X: rows in several groups, each row roughly a mix of its group's directions
X (106 x 17)
[[ 31   4 -32 -11 -18 -20  47  25 -26  19  -8  -9   4  15   4  -5  42]
 [-20 -21  -6 -11 -21   2  -6 -69  -8  13   0 -25  -8 -10  32 -15 -20]
 [ 48  11 -10   6  20  13 -14  20  -7  15  40  14  37   9   3  40  -5]
 [-16 -10  24  15 -19 -15 -10  69  -7  -6   4  16   3   1 -12 -30  30]
 [  9  -2 -10  31  32  18 -24  48  17   2  52  -7   4 -11  13   1  14]
 [ 13   3  43  14  14  19   7 -12 -14 -33  15  13  40   6   2  43 -26]
 [-12 -32 -18 -22 -40 -14 -27 -11 -19  29   4  11   7  -6  36 -29  27]
 [-39 -20  27 -11  -8   5  -5 -52 -26   9 -30   4  -7  19  12  21 -25]
 [ 16   3  41  26   6 -14 -18 -14  35  40  13  26   6  21  24   5 -26]
 [ 21 -13  20  -8  -8  -6 -16   6 -14 -27 -18  52   2  11  27  26  44]
 [  9   6   8 -14 -21 -17 -25 -45  11  38 -13  38  23  14   7  10 -34]
 [ 21  -2  -5 -40  11   6 -22   4 -16   7 -25  48  10  18   3  44  25]
 [ 10  14 -40  27 -22 -25  57 -19   1 -16 -12 -16 -14  -1  12 -14  18]
 [ 10  19 -24  21  12   0   1  60 -15  25  20   7  20  19 -34  21  -3]
 [ 13 -12 -22  15 -14 -11 -17  44  -3  32  31 -18 -18  -3  14 -36  34]
 [ 27 -24 -16  -7 -21  -1 -21  -4  -3   1  37 -21  -3 -25  41 -34  32]
 [  7  -7  54  39   0  -5   1 -11  25 -23  14 -24 -34  -6  19 -25  -5]
 [-29   6   9  13  24  21 -21 -46  24 -14   4 -12  -9 -13  -7  12 -54]
 [ 32  11 -12  18   3 -14   8  48  35   8  31  -9  -4 -14   5 -36  29]
 [ 45  11  14   2  21  17  -4  41   0 -44  26   8  23 -10 -12  23  16]
 [ 29 -10 -28 -25 -26 -14  34 -10 -34  31  -5 -27  -6  11  17 -11  31]
 [-12  10  26  12  21  12 -39 -33  16  -4  -9  24  -9  11 -13  35 -47]
 [ 15 -18  11 -27 -19  11 -15 -49 -15 -32   9  13  36 -21  33  10  -2]
 [ -8  17   6  50  10  -1  18  46   3   3  30 -28   1   4 -33 -11 -23]
 [  9 -11 -32 -12 -17  -8  44   8 -18 -20  -1  -2  18 -11  33 -11  53]
 [ -4  11   8  31  25  17  -9  21  29  -3  45 -35   5 -21 -17 -18 -33]
 [-30 -17  23   3  20  27 -19 -20 -33   3   2  12  20  19   9  51 -25]
 [-23   9  13 -26  13   1  17 -45  15 -15 -55  20 -11   8  -8  20 -16]
 [  2  -6 -46 -16 -17  -1  35   7 -32  17   9 -49  -2  -7  -1 -24  20]
 [-28 -19  14   8 -30  -9 -16 -52 -22  28  -2  10  15  15  25   6 -32]
 [ 29  29 -31  -5   5  -9  21  46  15 -24  -6  -7 -12 -13 -40 -16  24]
 [ 37 -11  20   5  -2  20 -26 -23 -25 -18  40   1  31  -3  24  33 -13]
 [-14  17 -33 -18   2 -12  59 -11   7  35 -18   1  38  10  -4   1 -11]
 [ 33 -10 -17   3 -15 -12  13   8   9  18  29 -35 -16 -13  31 -42  34]
 [-14  -7   8 -17  -7   5 -23  30 -41   5  -9  42  38  19 -17  34   3]
 [ -3  16  32   9  26  14   9  50  -4 -37  -5  10  10   6 -43  23  -4]
 [-28  10  -4 -22 -14   0  13 -19 -24 -31 -38  28  32   3 -31  24 -21]
 [ 23   7  -1  -6   0 -15 -44  11  48  46  14  19 -11  -5   4 -29  -2]
 [ -8  14 -14  24  13 -13  22  39  29  16  -2 -29 -42   0 -21 -35  11]
 [ -1  -2  41  34  -3  -7 -50  32  22 -19  15  37  -2  -3  -3  -6  -2]
 [ -2  12 -43  29 -34 -34  49  10  -3  -1  -4   5  13   2   8 -22  21]
 [-26 -29  24   1 -21   3  -2 -50 -23   8   7   3  29   3  44   6 -17]
 [ 20  -5  13  -6   6   4 -30   6  39 -11  19 -27 -38 -31   4 -45  11]
 [ 19  28 -29   4  -2 -20  13  12  30  -8 -24 -13 -50  -5 -34 -27  11]
 [-51 -14  17  -8 -21  -6   8 -24 -21   3 -25  34  42  11   9  11 -18]
 [ 30  17  -9  46  15   6  12  20  13 -18  41 -42 -20 -11  -9  -8  -6]
 [-32  -4   0   7  -4  13  -4 -35 -29 -21  -4  24  42   4   3  41 -32]
 [ 14 -12  -3 -22 -37 -23  -8  -6  21  27  15   9  27 -18  29 -49  12]
 [ -7   6  20  13  34  26 -39  -6  11  -6  17  25  19   3  -8  43 -39]
 [-31 -13   0 -20 -37 -20  -3  14  -3  30 -10 -20 -10  -9 -14 -61   4]
 [-30  -4  23   4  14  20 -57 -19   5   0   3  20   3   0 -13  24 -45]
 [-12  25 -54  22   4   9   3 -14  -8 -47  -7   0  -5 -13 -31  25 -17]
 [ -6 -20 -21 -44 -14   0  32  17 -20  13   0 -24  19 -14  16 -32  39]
 [ -7 -17 -19 -16 -31   8  -2 -18 -18 -25  30 -21  41 -38  16 -29  -1]
 [ 25  10  25   1   0  -9 -28 -12 -11  15 -30  30 -31  37 -19  39 -13]
 [-25   2 -16 -10   4  15 -23   6 -20  47  15 -29   8   5 -37  -1 -44]
 [-15 -14  20   2   8  25 -69 -18 -17 -12   6   7 -18  -1  -9  26 -27]
 [-13 -12 -22 -28 -42 -26  28   0 -22  21 -29  -5  -4   3   5 -36  30]
 [ 33   6 -39 -10  18  12  52 -10 -20  -9   6 -28   7   2  17  26  25]
 [-31  -8   6  -8  25  20  24  38 -43 -10 -20  -3   3  21 -20  34  18]
 [ 24  -9   0 -14 -18 -12   8 -34 -21 -25 -39  10 -40  12  21  14  36]
 [ -1  -6  57 -12  -2 -12 -18 -15  37 -18 -32  30 -25  -3  11 -17   6]
 [-45  -5   1  -3 -17  -4  -9 -50 -16   0 -28  28  19  10   1  21 -35]
 [ 18  28 -15  22  22  10 -37 -24  23 -14   4  10 -22  -1 -25  32 -39]
 [-22  27  -6 -12  32  15  36  -6  13 -27 -31 -12  -4  -3 -44  19 -25]
 [-25  -4  47 -17  -5  -3   0 -22  -1 -32 -43  43  12   8  -3  18  -7]
 [ 21 -18 -21  -9 -21  -6 -20 -55  -3  31  15  -4  -4  -3  50  -4   1]
 [-42  -9 -47 -11 -18   4  28  -6 -43 -25 -20 -15   5  -8  -7   0  18]
 [-11  -3  31   9   2   4 -19 -26  32 -22  -1 -31 -45 -22  -4 -35 -20]
 [ 13  12 -34  33   7  15 -15  -4 -31   8  27 -35 -21  10 -26  28 -29]
 [-17 -25  -2 -32 -14  14 -31  35 -51   0   6  14  30  -1  -7   8  22]
 [-13  21  40  27  25  -5  17   9  17  -5 -30  18 -18  29 -29  27 -25]
 [ 15   7 -12  35  -7 -21   6  52  23  18  24 -11 -17  -2   1 -39  25]
 [-36   8 -21  42  15 -17   6  19  13  42 -16  12 -34  31  -2   8   0]
 [-37 -12  24  -9 -13   2   1 -50 -25   1 -29  18  15  17   7  26 -30]
 [ 53   0   0  -8   2 -12 -18 -24  20  13  -4  38  -9  12  41  21  25]
 [  8  20  26  15  25   3  -8  51  43 -29   9  16   3 -15 -28 -11   0]
 [ -9 -23  -9  -7   6  20 -37 -28 -29  37  21   6  18  13  31  34 -15]
 [-14   5 -50 -23 -34 -14  13 -34 -14 -15 -30 -15 -17 -17 -14 -24   6]
 [-19 -14  11 -26  -6  14 -22 -25 -29   7  -2  31  51   6   8  33 -23]
 [ 15  12   9  -7   3  18  16 -23  -2 -56  15   3  49 -25  -6  19 -23]
 [-39 -12 -14  20  -6 -12   5 -21   6  18 -20 -25 -60   6  14 -26   6]
 [-57 -11 -31  -9 -21   1   6 -22  -6  11   1 -26  15 -23  -3 -37 -22]
 [-43  -5  -6 -34   5  12  -8 -43  -7  24 -26  14  21   5  -6  19 -37]
 [  5   5  42 -31  29   3  31  10  54  10  -5  -6  15 -13   5 -27   0]
 [ 15  15   3  43  28  18 -29  18   5 -12  35  13  13   6 -11  41 -26]
 [ 15 -23  -5   7 -25   2 -15  10  -9 -10  47 -30   8 -30  28 -40  20]
 [  1 -21  59   1  27  16 -28  20  25   5  21 -16 -25  -6  18 -18   7]
 [-29  -5  30  12  -9 -17  -8  11  49 -11  -5   4 -16 -22   6 -56   3]
 [-18 -13  -1  -8 -16   8  13 -13   3 -38  17 -43   3 -42   6 -47   2]
 [ 48  15  21   2   4   0  33  38   7 -36  21  -4  32 -12 -10  -4  16]
 [ 42  -3  -2  32   6   1  -6  -5  17  11  44 -40 -30  -8  28 -17   5]
 [-12  26  -5   2  24  -4  14  17   3  19 -35  32   1  33 -37  40 -16]
 [ 20  22   9  44   8 -18  36  -7  47 -38  -2  15  -5  -5  17  -2   6]
 [-37  -4  -4   7  -3  10 -40 -44 -13  -9 -15  30   4   6  -1  34 -35]
 [-20 -23   3  -8 -32 -22 -13 -33  12  45  -3   5  -2   0  39 -38   0]
 [ 27 -13  20   6 -22 -18  20 -44  -9  41   4 -13  -5  23  43  -4  -2]
 [ 28  30 -25  44  11 -15  26  25  36  16  27 -17  -8   0  -9 -15  -6]
 [-27   5  24 -27  13   9   4  -9 -12 -20 -47  35  12  15 -24  37 -12]
 [-15 -10  43  -2 -13 -12 -44  -8  13 -14 -27  56  -7   7   7   5   0]
 [-12 -20  12  -7  -2  14 -35  54  -8   6  40 -13  20 -22  -4 -31  12]
 [ 14  14  19  29  28  10 -11  48  28   6  44  -7  20  -7 -17  -4 -18]
 [ 13  -4 -52   5 -14   2  -3   5 -10  27  45 -39  10 -19  11 -27   3]
 [ 40  11 -28 -25 -12  -8  10   0   7 -10  -8 -36 -41 -17 -17 -33  24]
 [ 35  19   1  11  21   9 -12   7  -5  12  19  29  35  20  -9  54 -23]
 [-20 -21 -13 -32 -19   5   3  -6   0 -27   0 -28  -5 -39  12 -50  26]]

which group is each row in? (one row of each group first)
[ 13  14 -60  12  -2 -15   2   1   4  64  13  -4  -2  16   4   3  -5]
<68>
[-19 -13 -21   5  -7  13   1 -51  -8 -40   0 -38 -30 -26  18 -12  -2]
<66>
[-50 -23  32  -8 -13 -16   0   5   0  42 -21  28  16  19  20 -15   2]
<88>

[-23  -8 -19 -36  -1  25  -8 -23 -49 -23 -19   2  19  -2 -18  36 -10]
<88>
[ 21  -8 -10 -30 -26 -14 -11  22  15  25  22  14  40 -19  17 -40  22]
<88>
[-13 -12  -1   9  19  35 -39   8  -9 -11  46 -42  -3 -25  -8  -6 -23]
<66>
[  3  -1  21 -14  47  29  14  -6  35 -27  16   8  36 -20  26  20   0]
<66>
[-17   9  38 -17  -6   0 -13  -7  30 -49 -19  21  13 -26 -26 -20 -22]
<88>
[-11 -10  34  -3   1  21  10 -21   2 -60   9 -35   0 -34   1 -19 -11]
<68>
[  4  17  -1  37  33  21  -2   6  27 -10  43 -33   3 -17 -14   2 -37]
<66>
[-11  -6 -20   0 -10   2  17   3  14 -19  19 -49 -11 -38   3 -54  10]
<68>
[-29   2  17  30 -21 -19  28 -19  31 -17  -1 -22  -9 -18   5 -50 -18]
<68>
[-18 -11  10 -37 -13  10 -15   0 -34 -22 -18  40  47   0  -8  25   1]
<68>
[ 16  22 -30  17  17  15  27 -29  12  -6  29 -45   9 -15  -9   6 -38]
<68>
